-89	-60	-9	-30 -> -9, -89

-41	-37	-61	-31	73	47	18 -> 73, -61

21	38	-47	-49	-23	-37
-28	3	-8	-12	14	-22
44	56	-55	-70	-44	-40
-> 56, -70

-44	79	-34	-27	-41	-53	-3
-3	19	2	-12	-7	-8	4
1	2	-1	-1	-4	13	-5
-> 79, -53

-43	-19	-26	7	34
39	51	-31	32	-8
90	-54	30	-32	28
-> 90, -54

-25	1	2	2	2
-2	3	7	-10	-4
19	13	-2	89	40
-> 89, -25
---
 -32.8   -57.4  -254.4    31.2  -284.5   -36.5  -131.6  -128.6    89.7   -18.7
-100.5    -9.3  -101.9    16.1   -73.4   -25.6    53.8     7.6   -96.7    93.9
  -8.7   -94.6    56.5   -94.0   113.6   113.1  -201.2    16.6   -69.8  -134.5
-102.9  -103.4  -131.7   -17.6    32.3   -89.1  -130.9   164.7    56.1    54.1
  30.2   -95.9    43.5   -16.5   -15.5   109.9  -110.1   120.2  -104.9  -158.8
  43.7    21.6   -28.2    97.3   -13.8  -220.7   146.9   -38.5  -128.6    33.8
  -1.8    93.5   -99.4    88.3   147.1    -6.8    33.6  -137.1    27.8   -99.5
-184.4   120.6   -43.1   -95.4   -49.8   -76.4     9.9   -32.1  -272.0  -111.6
| -254.4

-0.7   0.0  -1.0  -0.5   0.3  -1.2   0.4  -0.5   0.4
 0.5  -0.4   0.8   0.1  -0.3   1.2  -0.3   0.4  -0.5
 0.4  -0.4   0.6  -0.3   0.1   0.9   0.4  -0.5  -0.4
-0.2  -0.3  -0.2  -0.7   0.5  -0.2   0.8  -1.1   0.1
-1.0   0.5  -1.3   0.6  -0.8  -1.5  -1.2   1.7   0.3
 0.7  -0.6   1.1  -0.4   0.2   1.4   0.5  -0.7  -0.5
-0.2  -0.2  -0.2  -0.3   0.1  -0.2   0.2  -0.3   0.0
 0.3  -0.4   0.6  -0.1  -0.1   0.9   0.0  -0.1  -0.4
| -1.0

  1.1   -2.0   -1.7   -3.3    0.5    5.8    6.1   -3.7
-25.0    3.5  -12.8   -0.1  -15.7   19.5  -26.8  -18.9
  3.3   -5.4   -2.8    5.7    8.8   -4.0   -3.6    4.6
  5.0   -1.5   -0.4    0.6   16.2   -3.5    1.5    5.2
  3.5    9.1   -5.0    0.4   -2.0    3.4    2.6    4.5
  8.9  -12.7   11.3    5.6    1.4    7.4   13.2   -5.4
 12.6   -1.4    5.6    6.9   -5.4    1.8    9.7    9.4
 10.7  -16.8   10.4    6.3   -1.1    4.6    9.2    0.7
| -1.7

 0.1  -0.1  -1.2  -0.4   1.0  -0.6
-0.6   0.8   0.8   1.3  -0.4   1.7
-0.1  -0.8   1.5   1.5   0.5   0.8
 0.3   0.8   1.5  -0.6   0.1  -1.0
 1.6   1.3   0.7   0.8  -0.1   1.3
 0.4   0.4  -1.4   0.8   0.6   1.5
-0.8   0.3  -1.4   0.2   0.8   0.6
 0.3  -0.9   0.2   1.6   0.9   1.5
 0.0   1.2   1.2   1.0  -0.7   1.7
 1.5   0.3   0.7  -0.5   0.9  -1.1
| -1.2

-0.450  -1.545  -0.841  -2.519  -1.679  -2.555  -0.906  -1.921
-1.644   0.325  -0.720   1.675  -0.609   1.299  -0.077   0.681
-1.954  -0.082  -0.818  -1.227  -0.619  -0.724  -1.008   0.036
-2.370   0.291  -1.025  -1.262  -0.604  -0.733  -0.994   0.485
-0.999  -0.519  -0.828   0.210  -0.937  -0.300  -0.530  -0.322
-0.809  -1.104  -0.616  -0.519  -0.653  -0.823  -0.851  -0.999
-1.226  -0.613  -0.643  -0.755  -0.944  -0.607  -0.393  -0.616
 0.075  -1.881  -0.546  -0.030  -0.837  -0.928  -0.847  -1.740
-2.301   0.264  -0.899  -1.362  -0.715  -0.838  -1.034   0.394
-0.720  -0.792  -0.842  -1.350  -1.331  -1.568  -0.836  -1.161
| -0.841
---
[[603, 261, 598, 318, 411, 600, 643],
 [474, 466, 631, 591, 772, 483, 454],
 [256, 758, 160, 567, 417, 306, 213]] Answer: 411

[[130, 148, 174, 197],
 [127, 155, 192, 63],
 [139, 140, 210, 212]] Answer: 148

[[4, 4, 6, 1, 2],
 [2, 6, 1, 5, 6],
 [7, 4, 2, 8, 5]] Answer: 6

[[3, 4, 4, 3, 2, 9, 3],
 [3, 5, 5, 4, 7, 6, 4],
 [3, 4, 5, 6, 1, 4, 7]] Answer: 2

[[46, 37, 42, 54],
 [82, 78, 81, 24],
 [46, 75, 91, 51]] Answer: 37

[[5581, 4197, 6232, 7211, 4861],
 [4846, 4101, 2121, 9392, 9566],
 [6857, 7617, 9619, 2706, 2660]] Answer: 6232

[[-25, 21, -28, -10, -37, -39],
 [-6, 10, -42, -10, -42, -17],
 [-9, -22, 26, -4, 25, 1]] Answer: -10

[[8658, 4829, 8455, 6738, 1633, 8438, 4347],
 [9259, 5344, 9130, 5398, 2318, 7041, 5344],
 [8750, 5311, 9800, 6263, 3000, 7875, 4024]] Answer: 1633
---
[ 64 -12 -25  39 -74  -5  22] -5
[-43 -21 -90 -93  57   2  43] -21
[-21 -50 -73 -67 -58 -45  94] -50
[  1 -89 -81 -23  53  14  85] 1
[  2  -1 -54 -15 -86] -15
[ 43 -24  98 -39 -90  14  65] 14
[-17  11 -95  50  94] 11
[53 58 97 95 67] 67
